Here are some points:
[  3.  34. -48.  14.  38. -97.  31.  -8.  13.  14.  20.  28.  18.   3.  13.  22.   2.   0.   8.
  22.   8.  17.  18. -14.]
[   5.  -23.   16. -115.   -5.   26.  -61.   11.   14.   10.   11.  -53.   26.    0.   14.   24.
    5.   -3.  -31.   21.  -75.   16.   17.   15.]
[  7. -99.  18.  15. -66. -41. -74.  13.  15.  13. -34.  30. -41.   1. -36.  22.   6.  -1.   7.
  23.   9.  15. -18.  17.]
[   5.   34.   16.   15.   37.   37.   28.   12.   12.   15.   18. -105.   24.    2.   13.   23.
    4.    0.  -29.  -47.   12.   15.   17.   13.]
[   2.   26.   18.   14.   11.   39.   32.   12.   12.   10.   16.  -88.   24.   -1.   14.   23.
    6.    2.  -44. -108.   10.   16.   14.   11.]
[   3.   31.   16.   15.  -52.   38.   29.   12.  -50.   14.   17.   30.   23.    1.   12.  -79.
    4.   -1.    7.   21.   12. -118.   18.   14.]
[  5. -97.  21.  14. -65. -51. -75.  10.  12.  15.  18.  28. -33.   4.  13.  22.   7.   2.   8.
  20.   9.  15.  15.  11.]
[   2.   35.   18.   16.   20.   37.   30.   12.   12.   15.   17. -102.   23.    1.   12.   23.
    4.    1.  -39.  -17.   11.   16.   17.   14.]
[  5.  36.  -1.  16.  39. -94.  30.  13.  11.  14.  17.  29.  25.   2.  11.  22.   5.   2.   6.
  22.  11.  16.  18.  15.]
[   3.   34.   20.   10.   37.  -33.   30. -121.   14.  -57.   17.   28.  -15.    1.   13.   21.
  -93.  -21.    7.  -60.   11.   16.   16.  -62.]
[-35. -40.  18.  14. -94.   1.   1.  15.   9. -28. -56.  27. -19.  -1. -60.  23.   9.   0.  10.
  23.  10. -33.  -6.  14.]
12 more points follow, each with its number after it:
[  -1.   34.   20.    4.   38.   37.   30.   11.  -79.   12.   17.   30.   25.    2.   12. -109.
    5.    1.    5.   20.    8.   15.   17.   16.] 0
[   3.   33.   19.   16.   41.   37.   29.   13.   14.   15.   18.   29.   24.    0.   13.   25.
    7.    1.   10. -109.    8.   16.   16.   11.] 1
[-10. -49.  21.  11. -62. -96. -40.  13.  12.  12. -51.  24. -18.   1. -40.  21.   2.  -1.   6.
  22.  10.  14. -34.  15.] 2
[  5. -34.  18.  13. -19.   4. -26.  14.  11.  10.  -1. -88.   6.   1.  -6.  22.   6.  -1. -54.
  22.  10.  17.  17.  15.] 3
[   4.  -32.   19.  -99.  -44.   39.   -8.   13.   12. -118.  -36.   18.   16.    1.   13.  -20.
    4.    2.    9.   23.  -61.  -84.  -66.   15.] 4
[   4.   35.   21.   14.   39.   37.   30.   13.   14.   12.   21.   -7.   -4.    0.   11.   21.
    7.    0.    8.  -92.    9. -116.   19.    3.] 5
[   6.   21.   20.   13.   41.  -26.   28. -121.   10.  -39.   19.   25.  -21.    0.   13.   22.
  -92.  -27.    7.  -46.   10.   17.   17.  -55.] 6
[   4.   34.   18.   10.   40.   37.   23.   12.  -70.   13.   15.   26.   25.    2.   11. -106.
    8.    2.    8.   19.   11.   15.   16.   16.] 7
[   6.    9.   21.  -69.   37.   -3.  -18.   10.   11.   11.   18.   -8.  -34.  -30.  -36.   20.
  -11.    1.    7.   21. -118.   15.   16.   15.] 8
[   3.   34.   18.   16.   24.   37.   29.   10.   15.   13.   16.  -73.  -11.    0.   13.   21.
    7.    0.  -28. -110.   10.   14.   17.   15.] 9
[   5.   35.   21.  -21.   28.  -64.   27. -119.   13.  -85.   17.   27.  -45.    3.   12.   24.
    5.    2.    5.  -93.    8.   -3.   16.   14.] 10
[   3.   34.   18.   16.   39.   37.   28.   10.   12.   14.   14.   27.    2.    1.   10.   21.
    6.    1.    6. -108.   10.   14.   16.   14.] 11
Which of these numbered points is nearest to each point below, looking only along the 2 directions in which the first points spread most? Its number follows each.
[-19. -65.  19.  13. -75. -94. -33.  10.  13.   7. -66.   8. -28.   0. -41.  20.   6.   1.   8.
  23.  11.  15. -45.  15.] > 2
[  3.  34.  15.  14.  39. -96.  29.  12.  13.  14.  16.  29.  24.   1.  10.  21.   5.   1.   8.
  19.   8.  15.  17.  13.] > 10
[   3.  -33.   19.   12.  -46.  -77.  -24.   12.   12.   14.  -34.   25. -107.    0.  -25.   22.
    3.   -1.    8.   22.    9.   14.  -12.   16.] > 2
[   4.   32.   17.   -5.   39.  -50.   31. -124.   12.  -72.   16.   28.  -29.    1.   10.   25.
  -91.   -2.    8.  -79.   13.   13.   15.  -58.] > 6
[   4.   33.  -97.   15.   41.    9. -102.  -22.   14.   12.   16.   28.  -13.    2.   11.   21.
  -13.    2.    6.   22.   12.   14.   18.  -36.] > 0
[  3. -97.  19.  15. -69. -49. -73.  11.  14.  15. -35.  25. -39.   0. -27.  21.   7.   1.   8.
  23.   9.  17. -20.  16.] > 2
[   2.  -82.   19.   12.  -66.  -42.  -74.   12.   13.   14.  -35. -104.  -38.    2.  -31.   18.
    6.    1.    9.   22.   10.   16.  -16.   14.] > 4
[   7.   34.   19.   14.   36.   29.   28.    8.   15.   14.   16.  -38.  -23.    2.   12.   22.
    7.   -1.    3. -107.   10.   18.   16.    7.] > 5
[   5.   33.   20.   16.   40.   39.   29.   11.   12.   12.   17. -103.   23.    3.   12.   21.
    2.    0.  -25.  -63.    7.   17.   17.   14.] > 9
[  5.  32. -17.  13.  39. -94.  30.  12.  10.  15.  17.  28.  25.  -1.  12.  20.   4.   1.   8.
  22.   8.  16.  17.  16.] > 10
[   4.   -9.   20. -101.    8.   30.  -45.   11.   13.   11.   16.  -43.    3.    3.  -18.   21.
    6.    0.  -15.   24. -122.   17.   16.   14.] > 3
[   3.    9.   18. -117.  -55.   39.  -22.   10.   13.   12.    3.   27.   24.    0.   11.  -28.
    5.    5.    6.   23.   11. -101.  -83.   15.] > 4
[   5.  -18.   20. -118.  -21.   14.  -78.   12.   13.   12.   10.  -71.   19.    1.    8.   23.
    7.    2.  -47.   20.   11.   15.   16.   13.] > 3
[  3. -99.  21.  18.  40.  40.  29.  11.  11.  13.  16.  28.  24.   2.  13.  21.   7.  -1.   7.
  22.   8.  17.  17.  15.] > 8
[  5. -97.  19.  13. -66. -40. -74.  14.  13.  12. -33.  28. -39.   1. -35.  21.   5.   0.   5.
  22.  11.  13. -16.  16.] > 2
[   3.   36.   21.   14.   39.   38.   29.   13.   12.   13.   18. -105.    6.    3.   13.   19.
    8.    1.    6.  -93.   10.   16.   15.   14.] > 9
[   3.   31.   17.   15.   37.   39.   29.   11.   12.   12.   16. -105.   20.    1.   13.   24.
    7.    0.  -23.  -76.    8.   14.   15.   14.] > 9
[  -4.   32.   17.    0.   39.   36.   29.   11.  -80.   15.   16.   26.   25.    1.   14. -109.
    5.   -3.    8.   21.   10.   12.   14.   14.] > 7
